[[-59 -42]
 [ -3   9]
 [-20  56]
 [-45  40]]
->
[[-59 -42]
 [ -3   9]]

[[  0  -2  31]
 [  6  -7  13]
 [  6 -38 -26]
 [ -1  14   2]
 [ -9 -70  42]]
->
[[ 0 -2]
 [ 6 -7]]

[[-14   9 -16]
 [  4 -71  -1]]
->
[[-14   9]
 [  4 -71]]

[[ -8  20  49 -18]
 [ 19 -14   5 -58]
 [  8  16  48 -42]
 [  1  -1   4  -1]
 [  6  -5  17 -63]]
->
[[ -8  20]
 [ 19 -14]]

[[-60 -73]
 [ 29  27]
 [-30  38]
 [  8 -34]]
->
[[-60 -73]
 [ 29  27]]

[[ 24   5  67  57   4]
 [ 54  58 -11   8  61]]
->
[[24  5]
 [54 58]]
---
[[-58  18  14]
 [-19  -6   3]]
->
[[18 14]
 [-6  3]]

[[ 41  -1 -34  71]
 [ 29 -45  37  26]
 [ 35  12 -14  43]
 [ 23 -11  31  29]]
->
[[ -1 -34]
 [-45  37]]

[[-31 -29  55]
 [ 69 -17 -61]]
->
[[-29  55]
 [-17 -61]]

[[-31 -12  19 -11  66]
 [  5   8  -5  21  33]
 [-25   7  20   4  19]]
->
[[-12  19]
 [  8  -5]]

[[ 34 -39 -19  11 -20]
 [-22  42  68 -69   2]]
->
[[-39 -19]
 [ 42  68]]

[[28 62  8]
 [55 33  7]]
->
[[62  8]
 [33  7]]

[[ 62  20  -7]
 [-60   2 -14]]
->
[[ 20  -7]
 [  2 -14]]
